In the data rows, zero lies at 4.5, halfway between 4 and 5.
Here are some numbered points:
[6 6 6 7 7 6 7 6 5 7 4 6 6 6 6 6 6 6 6 6 5 6 6 5 6 5 5 5 5 5 5 5] 0
[3 4 3 3 2 2 3 1 1 1 3 3 0 2 3 2 2 3 3 3 4 4 4 4 5 5 5 5 6 7 6 7] 1
[3 2 3 4 4 5 4 4 4 5 5 5 6 5 6 6 5 5 7 5 7 7 8 9 6 5 8 8 7 6 9 8] 2
[6 6 6 7 7 5 5 6 7 6 6 5 7 7 6 6 5 6 6 6 7 6 6 5 6 6 6 6 5 5 6 6] 3
[1 2 1 3 3 1 3 2 1 3 2 2 3 2 4 4 2 3 3 4 3 3 4 3 3 4 4 3 4 4 4 4] 4
[4 4 4 4 5 4 5 5 5 5 4 5 6 5 5 6 5 6 7 5 6 7 6 6 7 6 5 6 7 6 7 6] 5
[2 1 3 4 4 3 3 5 2 4 3 2 2 3 2 2 2 4 3 4 3 4 4 3 3 3 4 3 4 3 4 4] 6
[5 6 5 5 6 6 7 6 7 6 7 6 8 6 8 7 6 4 8 8 8 8 9 6 9 8 6 7 7 6 6 8] 7
[1 2 3 2 2 4 4 3 1 3 3 2 2 3 4 3 4 4 4 4 4 4 4 5 5 5 5 6 6 6 6 6] 8
[4 1 3 2 3 2 3 3 2 3 2 2 2 1 2 2 2 3 3 3 2 3 3 3 3 3 4 4 4 5 5 5] 9
[7 5 7 7 6 4 6 6 5 5 5 6 5 4 5 5 5 5 5 5 4 4 5 4 4 3 4 4 2 4 4 4] 10
[7 6 7 5 5 6 5 6 5 8 6 6 5 6 5 7 5 6 5 5 5 4 5 4 4 4 3 4 2 3 2 2] 11
[3 4 4 4 3 3 2 3 3 4 1 3 3 2 2 3 2 4 4 3 2 4 4 4 3 4 4 4 4 5 5 5] 12
[6 6 5 6 6 6 6 7 5 6 6 6 7 7 6 5 6 6 5 6 6 5 5 5 5 5 5 5 5 5 4 4] 13
[3 3 4 4 4 4 4 4 4 5 4 5 5 5 6 5 6 7 6 8 7 8 6 6 5 6 8 7 7 9 6 7] 14
[4 5 5 5 5 5 5 5 5 5 6 5 5 5 5 7 6 7 8 7 5 6 6 8 8 9 6 8 9 7 6 5] 15
[2 2 2 4 2 4 4 3 4 4 4 4 4 4 5 5 5 5 6 5 7 6 6 6 6 6 7 6 7 9 7 7] 16
[6 5 6 5 5 5 5 4 4 4 4 4 4 2 4 2 4 2 3 1 3 3 3 2 0 0 2 3 2 1 1 0] 17
[4 4 4 4 5 4 5 5 5 5 5 6 6 5 5 6 6 6 5 6 4 6 5 5 7 7 7 8 7 6 8 7] 18
[5 5 5 5 5 6 6 6 6 5 5 5 5 5 7 6 7 7 6 6 7 5 7 6 6 6 6 6 6 7 4 5] 19
[4 4 4 4 4 5 5 5 6 5 6 6 6 7 6 5 7 6 6 7 6 5 7 5 7 7 7 6 6 7 7 5] 20
[4 3 3 2 3 1 1 2 2 5 2 3 2 2 3 2 3 3 3 3 4 3 4 4 4 5 4 5 4 4 5 5] 21
[8 6 7 5 6 7 6 7 5 6 8 7 5 5 7 6 6 5 6 7 6 6 6 6 6 7 6 6 7 5 6 5] 22
[4 4 4 4 4 5 5 5 5 5 6 6 6 5 6 6 5 6 5 6 6 5 6 5 7 5 5 5 6 4 6 6] 23
[5 5 5 5 5 4 4 4 4 4 3 3 3 3 2 3 0 1 0 0 0 0 1 0 0 0 0 1 0 1 0 0] 24
[6 6 5 6 6 6 6 6 5 7 6 5 7 7 6 6 7 7 5 6 7 6 5 6 6 5 5 6 5 5 5 5] 25
[7 6 7 6 6 6 6 5 6 5 5 5 5 5 5 5 5 5 4 4 4 5 4 3 4 4 3 3 3 2 2 3] 26
[4 3 5 2 4 2 3 2 2 2 2 3 3 3 4 3 4 4 4 5 5 5 5 5 5 6 7 6 7 5 5 6] 27
[4 2 4 3 3 4 3 4 4 4 4 5 5 5 5 5 5 6 7 6 5 7 8 6 6 6 6 8 6 6 8 8] 28
[4 5 5 4 4 4 4 5 4 5 5 6 5 6 5 7 7 6 6 7 8 7 9 6 7 9 8 7 8 6 5 6] 29
[1 2 1 2 3 3 2 3 2 1 2 3 2 2 2 2 3 4 3 3 4 4 4 4 4 4 4 4 5 5 5 5] 30
[5 6 5 5 5 4 5 4 4 4 4 4 4 3 2 3 2 2 3 3 2 2 2 2 1 0 3 0 3 1 2 3] 31
[4 4 5 0 2 2 3 2 1 3 2 3 1 1 3 4 2 2 3 3 3 3 3 3 4 4 4 4 5 5 5 5] 32
[6 7 7 7 5 6 5 7 6 6 7 6 5 5 5 5 5 6 5 5 5 5 5 5 4 4 4 4 4 4 3 5] 33
[7 7 7 5 7 6 7 5 5 6 6 6 5 5 6 5 4 5 4 4 4 4 3 4 4 3 2 3 3 3 5 2] 34
[3 3 3 3 2 4 4 4 3 3 2 2 3 2 3 3 3 3 2 3 3 3 4 4 4 4 4 3 4 4 5 4] 35
[3 4 3 4 3 3 3 3 3 3 4 4 4 4 3 3 2 2 3 3 3 3 4 3 4 4 4 4 4 5 5 5] 36
[7 7 6 7 5 6 6 6 6 7 5 5 6 5 7 5 6 6 5 6 5 5 5 5 5 4 4 4 3 4 3 2] 37
[7 7 5 8 7 6 5 6 6 6 6 6 6 6 6 6 5 5 5 5 5 5 5 5 5 4 4 4 4 3 4 4] 38
[4 4 3 4 3 4 4 3 4 2 3 3 3 3 3 2 3 4 3 3 2 4 2 4 3 3 4 4 4 5 4 5] 39
[6 6 6 6 5 5 4 5 5 5 5 4 4 4 4 4 3 3 2 3 2 3 5 1 2 1 3 2 1 2 3 3] 40
[4 3 2 3 4 2 4 2 3 2 2 3 1 2 2 3 3 4 4 3 3 4 3 4 4 4 5 5 5 5 5 5] 41
[7 6 7 4 5 5 6 6 6 5 5 5 5 6 6 6 6 5 6 6 5 5 5 5 5 5 4 4 4 4 3 3] 42
[4 4 4 4 4 2 3 3 2 3 4 3 4 2 4 2 3 2 3 4 4 3 3 3 4 3 3 4 4 4 5 5] 43
New points follow, each followed by the number of its nearest point above.
[4 3 4 4 4 4 5 5 4 5 5 5 5 7 6 5 7 6 7 7 6 4 7 6 5 5 5 6 6 6 6 5] ~ 20
[4 3 2 2 3 1 3 3 1 2 2 2 2 2 3 2 2 2 4 2 2 3 3 2 3 3 4 4 5 5 5 5] ~ 9
[6 6 6 6 6 7 5 5 5 6 5 6 6 5 6 6 5 5 6 6 6 5 6 5 5 5 5 5 5 5 5 5] ~ 0
[7 6 8 7 6 7 5 8 7 4 5 6 5 5 5 4 5 4 4 4 4 4 4 3 2 3 3 2 2 3 0 2] ~ 26
[6 6 6 5 5 5 5 5 4 4 4 4 3 4 3 2 3 3 4 3 2 3 2 0 1 0 3 1 0 0 0 3] ~ 31
[4 3 3 4 3 3 4 4 3 3 4 4 4 4 5 5 5 5 6 5 6 6 6 6 6 7 6 7 9 7 6 9] ~ 16
[6 4 6 8 8 9 5 7 7 6 5 5 7 7 6 5 6 6 5 6 7 7 8 6 6 6 5 5 5 6 5 6] ~ 3
[6 5 7 6 7 5 7 7 6 6 6 6 6 5 5 5 5 4 4 4 4 4 4 3 4 3 2 2 3 3 0 2] ~ 26
[2 2 2 3 1 3 2 3 4 3 4 2 3 4 2 4 4 4 3 4 4 4 5 5 5 5 5 6 5 5 6 6] ~ 8
[7 6 7 7 7 7 6 5 6 5 6 5 5 5 5 4 5 4 4 4 3 3 3 4 3 3 3 2 3 2 1 2] ~ 26
[7 8 5 6 5 6 5 6 6 6 5 5 6 5 5 5 5 5 5 5 4 4 4 4 5 3 4 4 3 3 3 2] ~ 37
[1 1 3 2 0 4 2 2 3 4 4 4 4 4 4 4 4 4 4 5 5 5 5 6 5 5 6 7 6 7 7 6] ~ 8
[5 5 5 5 4 4 4 4 3 3 4 3 3 2 3 1 1 4 0 0 0 0 0 0 0 0 0 0 2 0 0 3] ~ 24
[6 6 6 6 5 5 4 5 4 4 4 3 3 2 2 2 2 2 0 2 2 1 1 0 0 0 0 0 0 0 4 0] ~ 24
[2 2 2 3 3 2 2 2 2 3 4 4 3 4 4 4 5 5 5 5 5 6 6 5 5 6 6 5 7 5 7 5] ~ 27
[6 7 5 6 6 5 5 6 6 6 5 5 6 5 5 5 5 5 4 4 4 4 4 4 3 4 3 3 4 2 3 2] ~ 26
[3 4 5 4 4 4 4 4 4 4 5 5 5 6 4 5 6 6 7 5 4 5 5 8 8 7 8 8 8 7 9 7] ~ 18
[1 0 3 2 2 1 2 3 3 2 2 4 3 3 3 3 3 2 3 3 4 4 3 4 5 4 4 4 4 4 5 5] ~ 30
[7 6 6 6 7 6 5 5 5 5 5 5 5 4 4 4 4 4 3 4 4 3 3 3 3 3 2 2 3 3 1 3] ~ 26
[2 1 0 3 1 2 4 2 3 3 3 4 3 4 3 4 4 4 4 5 5 5 5 6 5 5 6 7 6 6 8 6] ~ 8
[5 5 5 5 5 6 5 6 6 6 6 6 7 6 5 6 6 5 6 5 6 6 7 6 5 5 6 6 6 7 5 5] ~ 19
[5 5 5 6 6 6 5 7 7 6 6 5 6 6 7 6 5 7 7 6 7 5 6 6 6 5 5 4 4 4 4 3] ~ 13
[5 5 5 5 6 6 5 6 5 6 6 6 7 6 6 5 5 5 6 6 4 5 6 5 6 4 4 5 4 4 3 4] ~ 13
[3 3 3 3 3 3 4 4 4 4 4 5 5 5 5 5 6 6 7 6 5 7 7 5 9 9 5 8 7 9 6 8] ~ 28
[5 5 5 6 5 5 6 6 6 8 7 6 6 8 7 5 7 7 6 6 6 6 6 6 6 6 6 6 5 5 5 5] ~ 25
[4 4 4 5 5 5 5 5 6 5 5 5 6 5 6 6 6 7 5 6 6 7 6 7 7 7 6 6 8 6 6 6] ~ 5
[6 6 7 6 7 6 5 5 7 7 5 6 6 7 7 7 7 7 7 6 7 7 6 5 5 7 6 6 6 6 5 6] ~ 3
[5 5 5 5 5 6 6 6 4 5 6 7 4 7 5 5 7 7 6 7 7 7 6 7 6 5 8 5 5 6 5 6] ~ 19
[2 3 2 2 3 4 3 3 3 3 4 4 4 4 4 5 5 5 5 5 6 5 5 5 6 5 5 4 6 9 7 8] ~ 16
[2 3 2 2 3 2 3 2 2 2 3 2 4 3 4 3 2 3 3 4 4 2 4 3 4 4 3 4 4 4 4 5] ~ 4
[5 7 6 5 6 7 7 7 7 6 7 7 7 6 6 5 7 6 5 5 5 5 5 5 5 5 5 4 4 4 4 4] ~ 13
[6 7 6 5 8 6 6 6 6 7 5 6 6 6 5 5 5 5 5 4 4 4 3 3 4 3 4 2 3 4 4 3] ~ 34
[5 5 5 5 5 5 5 4 4 3 4 4 3 4 2 3 3 1 1 1 1 2 0 0 0 3 0 0 1 0 0 0] ~ 24
[6 7 8 7 5 6 6 5 6 7 6 8 5 6 6 7 6 6 5 5 6 8 8 6 5 6 5 6 5 5 5 5] ~ 0
[3 4 4 4 5 5 4 5 5 5 5 6 6 5 6 5 7 6 6 6 6 6 5 7 6 5 5 5 5 4 4 4] ~ 23
[2 3 3 2 1 2 3 3 4 3 3 4 4 4 4 4 5 5 5 5 5 6 5 6 7 5 6 6 7 7 9 7] ~ 16
[4 3 4 3 3 3 4 4 4 4 5 5 5 5 6 7 6 7 7 7 7 8 5 9 6 6 8 9 8 8 6 6] ~ 14
[5 5 5 5 5 5 5 5 4 4 4 4 4 4 4 3 3 3 3 3 2 5 1 3 3 0 3 2 0 2 1 0] ~ 17
[6 8 6 5 8 6 6 5 5 5 6 6 5 5 5 5 4 4 4 4 4 3 3 4 4 3 3 3 2 4 2 1] ~ 34
[2 3 2 4 3 4 3 3 3 4 4 3 4 4 4 4 4 5 5 5 6 5 5 6 6 7 6 8 6 7 7 8] ~ 16
[4 4 4 4 4 5 5 5 5 5 5 5 6 6 7 5 6 6 5 7 7 5 4 6 6 7 6 6 7 5 5 5] ~ 23
[3 3 3 4 1 3 5 2 5 4 4 3 4 4 4 4 5 5 5 5 5 6 6 5 7 6 7 7 7 9 5 9] ~ 16
[7 6 6 5 6 5 6 5 5 5 5 5 5 5 5 4 4 5 4 4 4 4 3 4 3 3 3 4 2 1 1 4] ~ 26
[7 8 6 6 6 6 7 7 6 5 7 7 6 6 6 6 7 7 5 5 7 5 6 5 4 5 5 4 5 5 5 5] ~ 13
[6 6 6 5 6 5 6 6 6 5 7 5 5 5 5 5 5 5 5 4 5 4 4 4 4 4 4 4 3 3 3 3] ~ 26
[5 6 6 6 5 6 6 5 6 6 7 5 5 5 6 7 9 7 7 6 7 7 6 8 6 6 7 6 7 8 5 6] ~ 19
[6 5 6 5 5 5 5 5 5 4 4 4 4 4 3 3 4 3 2 4 3 2 2 3 3 1 3 2 2 2 6 2] ~ 40
[3 2 2 2 3 4 4 3 3 4 4 4 5 5 5 5 6 5 5 6 7 6 6 8 7 8 7 7 6 8 9 6] ~ 16
[2 3 4 3 2 3 4 3 4 4 5 4 5 5 5 5 5 5 6 7 7 6 6 5 8 7 7 7 8 8 9 7] ~ 16
[4 2 2 2 3 2 3 1 2 1 2 2 1 1 1 3 2 4 3 3 4 3 4 4 4 4 4 5 5 5 5 6] ~ 41
[1 1 2 3 3 2 2 3 1 3 2 2 3 3 4 4 4 4 3 4 4 4 4 4 5 5 5 5 5 5 6 6] ~ 8
[6 6 6 5 5 5 5 4 4 4 4 4 4 4 5 3 4 2 3 2 2 3 1 0 1 2 4 1 1 0 0 1] ~ 17
[6 7 6 5 4 5 7 5 7 6 7 7 6 6 6 7 6 5 6 5 5 6 6 6 5 4 4 4 4 4 4 3] ~ 42
[5 7 5 7 6 6 5 6 7 5 5 6 5 5 5 4 4 4 4 4 3 4 4 2 4 2 2 2 2 1 2 0] ~ 26
[5 5 5 6 6 7 5 5 5 6 6 5 7 7 5 7 6 6 6 6 7 6 6 6 6 6 5 6 5 5 5 5] ~ 25
[4 4 4 4 3 3 3 3 3 3 3 1 2 3 1 3 3 3 3 3 5 2 3 4 3 4 4 4 3 4 4 4] ~ 35
